One turn moves each row of this set onto another row. After a few examples, where does it send each row asked below?
K_758: [ -3  11   2 -22  -1  23  16 -16  11   9  15   7 -34  13   4   6]
K_524: [  0  46 -17 -14  -9  -7  29 -13 -32   4 -10  -8  -6  -1  13 -19]
K_943: [-51   0 -13   8  25   3  30 -23  -7 -11 -25   0  -9   0  -4   4]
K_437: [  8  40  -6 -31  -1  -4  22 -10 -21 -14   4   7  -6   9  -4 -10]
K_928: [-36  -6   0   9  35  10  20 -22 -20  -7 -17  -3 -33   2  12   5]
K_378: [  8   7  -9  -9  -4  23  35 -18 -19 -25   6  52 -22   5   9   5]
K_433: [  7   8  11  30  -7  -9 -22  -1 -27   3   8  21  -9  15  10 -12]
K_67: [  3  24  -5  -3   5   7  16 -34   1  24   6   0 -36  11  10  -1]
K_830: [-31  23 -13   4  38 -19  34 -27 -10 -17 -24   5  -3  -2  -4   5]
K_555: [ -3 -16  17  19  -5  18   3   0   5  16   0  13  -6  19  21   2]
K_756: [-22  11 -22  11 -28  11  43 -12   0   6 -12  28 -13 -17  16  11]
K_812: [ -2  -2  15  28   3 -31 -11 -10 -31  -9  -6  27 -25  22   6  -2]
K_939: [-30  12 -21 -10 -33  10  35  -1   2 -13  -3  25  -4 -13  -2   6]
K_687: [ 17   7   0  34  -4  -8  12 -11 -14 -13  -6  55  13  15   6  -2]
K_297: [ 16  21   5   4   6  -9  16 -10   1   1 -14  17  30  32  -1 -11]
K_622: [-17  13 -10  14  40 -17  33 -27 -21 -27 -21  24 -12  -7  11  10]
K_95: [-18 -24  23  16  -3  -8   3   1  -4   6 -12  12 -23  23  23  16]
K_788: [-18  19 -30  20 -24   4  14 -23 -37   0  -4  26 -23   0  -4 -23]
K_973: [ -1   9   8  -7  11 -25  29  -9  -6  -4 -31  15  21  39  -1  -3]
K_819: [-26   1  -3  14 -22   6   9   9   2   7 -16   9  28  15   2 -10]
K_832: [-18  18 -13  -6 -25   5  -1  -9 -37 -12  15  19 -31   0  -8 -17]
K_528: [ 14  10 -11   0   7  26  48 -35 -19   0 -13  37 -19  15  20  -3]
K_799: [  4  -1   2  21   3 -27  20 -17 -20 -23 -23  49   5  27   2   3]
K_53: [-27   6  -3  20  32  -9  16 -19 -39 -25 -13  10 -30  -8  13   2]
K_11: [-37 -10   5   5 -13 -11  15   8  -6   3 -31  -3  10  22   7   0]

K_11 turns into K_95
K_819 turns into K_555
Now these:
K_756 turns into K_67
K_928 turns into K_53
K_939 turns into K_758

One turn moves each row of this set onto another row. After a few examples, where does it send each row asked below?
K_539: [ 33   4 -17  10  25  36   7   1   4   7  10   3]
K_111: [-16   6  -5  -5  54  18  -3   0  -6   3   8   3]
K_991: [-19  -1 -13 -17  32  37   2 -21  -2   0  -5  10]
K_817: [ 19 -15  -9 -19  11  34   7   5  -8   5  36  -4]
K_403: [ 25   7  -8 -13  18  17 -23   1  18   1  24  -1]
K_100: [-14   0 -39 -21  -8  23  -5  32 -15  13  -7  -1]
K_815: [-24  -3   4   5  30  25  -7 -21  -5  -4  25   5]
K_293: [-20  -4  14   3  -8  20  14  -5  -6  40  17 -13]
K_265: [ -4  11 -26  29   7  11 -12  38 -18  14   5  -5]
K_39: [-10  10  -5   0   8  27   8  -9  13  43 -27  -3]
K_296: [-13  25 -12  13 -11 -10 -15  13  -3  13  29 -15]
K_793: [-14   8 -23  10 -29  17 -29   7  -2   4   7   4]
K_259: [-18  15  11 -12  20  -3 -12  13  10  40   3 -17]
K_426: [-15   6 -29 -10 -34  23  12  -3  -5  17   5  -6]
K_525: [ -2  28 -38   0  10   8  12  30  -2  24 -14 -11]

K_403 turns into K_817
K_293 turns into K_39
Now these:
K_111 turns into K_815
K_525 turns into K_296
K_100 turns into K_265

One turn moves each row of this set onto another row. After a few examples, where does it send each row asked below?
K_854: [  4  14  -3   0 -14  22 -23  -1 -40   1  30 -25]
K_365: [ 15  40  -4  13  17   4 -29   7  -6  28  12 -13]
K_774: [ -6  14   4 -21  -3  13   9   7 -37   2  25 -25]
K_202: [  5  36   2  -4  28  -5   6  13   2  25   7 -13]
K_412: [ 28 -12  18  10  32  30  -4 -12 -10   6  22 -45]
K_330: [-10   2  11  -5  11   3 -11 -32  -8  32  22   8]
K_827: [  8  26  12  15   9   1  15   4  30  14   4 -11]
K_188: [ 23 -29 -18   6  18  10 -17 -10 -26   7  12 -12]
K_156: [ 29  -6   2   2 -16   5 -12 -22  -7 -18  38 -37]
K_132: [ 33  19  12 -11  25  -8  -7 -25  -9  20   7   6]
K_921: [ 37  19  10   0  14   3 -20 -31  -6  19   9   4]
K_91: [  9  21   5  37   2  20   2 -30 -31   6  30 -14]
K_229: [ 20   3   0 -26   3  -9   3  -9 -26  -9  38 -36]
K_527: [ 11   5   3  24  -7 -27  -3  16   9   0  23 -23]
K_855: [  6  27   3  21  14  10   5 -23 -40  11  29 -14]
K_252: [ 11  -4  16 -13  -7  25   7  16  14   4  30 -34]
K_135: [ 31  13  20  -8  15  -5   5 -27   2  15   7   6]
K_145: [ 18 -36  -8   3  14   6  10  -8 -12   0  11 -10]
K_765: [ 16   8  -2  29  -8 -23 -21  18  -1   4  27 -24]
K_685: [  1  21  11  18  16   9  29 -20 -31   6  23 -13]
K_552: [ 11  14  -4  15   2 -30 -16  20 -12   9  26 -23]
K_466: [ -9  -2  11   1   4   2 -10 -35  -2  28  21   9]
K_178: [ -7   3  11   1   6   5 -16 -35  -5  32  22   8]
K_54: [ 21  -7   7 -15  -8  -4  11 -18  -4 -17  33 -38]
K_981: [ 21 -35 -12  13  10  10  -8 -14 -14   0  12 -10]
K_651: [ -2  18   8  -8   7   7 -10  23  17  12  -3 -17]
K_903: [ 27  -9  16   5  35  26  -7 -12 -16   8  23 -46]
K_899: [  2  15   5   3  -2  13 -16  18  23  10  -5 -21]
K_567: [ 26 -13  19   6  33  28   1 -14  -8   4  22 -44]
K_917: [ 18 -31 -16  -4  23   1   0  -6 -26   7  11 -11]
K_101: [ 15  -3  12  -1 -14  33 -19   7   8   7  34 -35]
K_728: [ 26 -10  19   2  37  25   2 -11 -13   8  23 -46]
K_57: [  2   0  21  13  19 -19  15  -9 -12  28  -1 -34]
K_503: [ 37  12  17   5  10   0  -7 -33   7  15   8   6]
K_430: [-11   2  13  -6   8   0  -6 -34  -3  29  21   8]
K_878: [ 18  28   3  31   1  13 -19  -2  21  17  10 -13]
K_331: [  6  23   3   4   1  13 -32  18  12  13   0 -19]
K_824: [ 28   3  -3 -11  -4  -2 -22 -14 -26  -9  42 -37]
K_402: [  8   4   9 -28   5  20  -3  23  -7  10  33 -36]
K_978: [  8  10  11  12  23 -17 -15  -8 -32  36   2 -37]
K_979: [ -6   1  13  -3 -20  19  25  -1 -13  -9  19 -24]
K_431: [  1  24   2  -8  11   8 -26  24   8  16   0 -20]
K_530: [  5   3   6  15 -29  29  -6 -10 -15  -9  25 -26]
K_353: [  4  17  11  31   2  14  23 -29 -21   1  25 -15]
K_257: [  8   9   2  11   3 -33   2  23  -3   2  24 -23]
K_337: [ 15   6   6 -15   1  29 -29  17 -11  14  38 -34]
K_841: [  9  -6  22  33   3  -9   3 -19   5  24  -2 -34]
K_190: [ 16   4  15  34   5  -7 -24 -18 -17  31   3 -36]

K_878 turns into K_827
K_921 turns into K_503
K_824 turns into K_156
Now these:
K_979 turns into K_774
K_188 turns into K_981
K_728 turns into K_903
K_257 turns into K_552
K_402 turns into K_337
K_91 turns into K_353
K_190 turns into K_841
K_331 turns into K_899

One turn moves each row of this set onto another row. After a few examples, where does it send each row asked below?
K_358: [-48 -11  17 -20  23   2  24 -30  22 -13  22  -2   5 -21  47   1  -7  -1
  26  12  -1  20  -3   6  -4  -8   3  -6  11 -23   4  -2  -2]
K_966: [-14  21 -11   3  17   4 -10  -4  47 -23  -5  -1  -6 -10  24  13 -30  -4
   2   5  18   4 -16  -4 -34 -18  31  -6 -15  14  -2   6  14]
K_816: [-14   0 -18  -9   1  23  40 -17 -11   6  -1  24 -15  -2  10  -9 -39  11
  14  -1  11 -19 -14  24 -16  22   5  -2 -23   5  35  26   1]
K_167: [-30  18   8 -23  28  -4  12  -6   6  -1  -6  33   5 -21  51 -20  -9  11
  37  24 -12 -45 -13 -20 -18   0  18 -27   1  -6  15   1  -7]
K_268: [  7  -7  10 -26  34  -6   4 -22  45  20 -21  -1  -7   5 -12  -9   5  13
  13   2   0   9   4  11  -4  -7  35 -24   4 -33  13 -11  15]
K_587: [ -5  18  -5 -20  16 -14  28 -29  16 -34   3   5   0   1   9 -10   2  17
   2   7   6 -16 -32  20  -8 -13   5 -13 -27  11  21  26 -12]
K_985: [-19 -26 -24 -22   6   2  38   0  23  29 -27  27  12   2   4 -24   0 -17
  18  25   4 -23 -19  -1 -42   2   8 -49  -2  -9  38  -7   0]
K_972: [ -1   2 -16 -30   3   7   2   3  43  -9 -29   6   0 -14 -13 -29  11  12
  -3   4   9  23 -22  14 -16  -4  -6  10  14 -14  11  -1  22]
K_618: [-36  -3  -1 -27  15  23  32  -6  28 -30 -12  14  38 -19   8  -6 -36  -6
  -3  16  14  29 -20   6 -27 -17  17 -12   3 -20   5  -6  10]
K_564: [ -7   0 -28 -14  39  17  15  -9  13  15  13  12 -10 -20  32  31  13  28
  12  -2   7   1 -14  31 -18  -5  31 -39  -6  -8  -6  -8  26]
K_813: [-25   6 -19 -14 -13  22  13 -13  -6  18 -16   8  16 -26  29  -9 -49   1
  26   2  -1 -24 -10  12 -22   6  12  25 -13  -5   8 -20   4]
K_865: [ 22  24  -9 -36  12  23  23 -34  -6 -16 -14  10 -11 -15 -16   4  -4  23
  29  16   3 -13   0  19 -33   8  -3 -35  -8   0  28   4  10]
K_840: [-10  19  -7   3   3   9  -4 -24   0  -1   3   4 -21  -6  28  -6   9 -25
  -5  18 -33  10 -20 -16  -8 -17  16 -27  13 -23  17   4  13]
K_681: [ 34  -3 -16  -3  16   2  10  -7  22  49   3   7 -18 -26  30   7   5  -1
   3  15   5  -2 -28   4 -22   1  22 -15   9  19  15  -1   5]
K_104: [  1 -10 -25  -8  -5   0  -2  -1  26  11  21   0   4 -18  26 -18   5 -25
   2  -9  29  -2 -16   3 -41   2  26 -22  -6 -27  24 -13 -16]
K_15: [-30 -12   4 -18  17  11   7 -23  36  19 -19  15  10 -17   1  21  -7  21
  21  18  -5 -33  -5  18 -47 -25  13  -9  -3 -29  -6 -41  -2]
K_900: [-19   8   8 -17   9  18  37   4  15  -1 -25  11  16  -8  -5 -38 -15 -25
  22  28  19  -4  -7  18 -31   2 -15 -21  28  14   7 -10   6]
K_734: [-28  11  -5 -43  39  22  34  -4  11   9 -39 -10  -5  -1  30   3  23 -14
   4  15 -17 -23  17   5  -3  -3  21 -18  -4 -11  16   8   9]
K_575: [ 14  14 -32  -9  25  27  34 -24   1   9 -11  23  -4 -33  -5 -13  -9  -1
  -2  -6   8 -28   9  32 -43   2  -6 -21  29  -8   3   2   8]
K_155: [-26   4   3 -11   4   5  32  -3  23   8 -12  31   6 -25  12  11   0  23
  37   2  -2 -17  -8  -6 -32   0  30  -6   8 -41  41  -1 -36]
K_614: [  3  15 -10 -15  18   5  24 -17  30 -47 -25  17  23  -6   3  -2  36  -2
  22   9   9 -30 -29   3 -14   8  10  -6   3 -13  12  -4   7]
K_352: [ -8 -13  12 -19  23  21   5 -22  24   4 -16  11  -8 -27  27  -4   8  -4
  17  39   0 -27  -8 -37 -40  23  12   2  17 -15   1  -3  28]
K_98: [-21  -4 -27 -35  24  28 -12   2  17  -3  -5  31  -1  -6   3 -25 -38  -8
   6  19   0  -1 -19  35  -6  13  -3  -2   2  -6 -18 -19  17]
K_959: [-19  -4 -16  -3  40 -11  21 -16  27  12   0  22  13   4  59 -20   1  -6
  11 -22   3 -14   4  34 -24   7  11 -18  16 -15   4  -3  27]
K_250: [-19  -9 -21 -44  19  28   2  -4   8  15  15  34 -37 -13  48 -14  -4  -2
   3  36   3  -4 -24  16 -49  -3   1   0   7  -7  11 -21  16]
K_706: [  6  21  -3 -22   6  16  14 -29  25 -14  -5  19  -6   4  26  22 -45  18
  18  28 -16   3 -19  14 -31  -7  12   6 -15  21  28   7  10]
K_612: [-32   2 -25  -8  23   3  14 -13  -7  16 -28  17 -28   7  10  15  -6 -16
  15 -15 -31   2 -25  25 -40  -8  13 -36  14 -20  21 -15   3]
K_76: [-16 -13   3 -25  14  36  17  -3  18   8 -24   9 -19 -30  33  15  -2 -34
   5  22  -5 -17 -15  20 -12 -30  19   1 -18 -18  40  -9 -21]

K_681 turns into K_167
K_98 turns into K_618
K_959 turns into K_15
Now these:
K_612 turns into K_76
K_250 turns into K_358
K_966 turns into K_614
K_587 turns into K_865

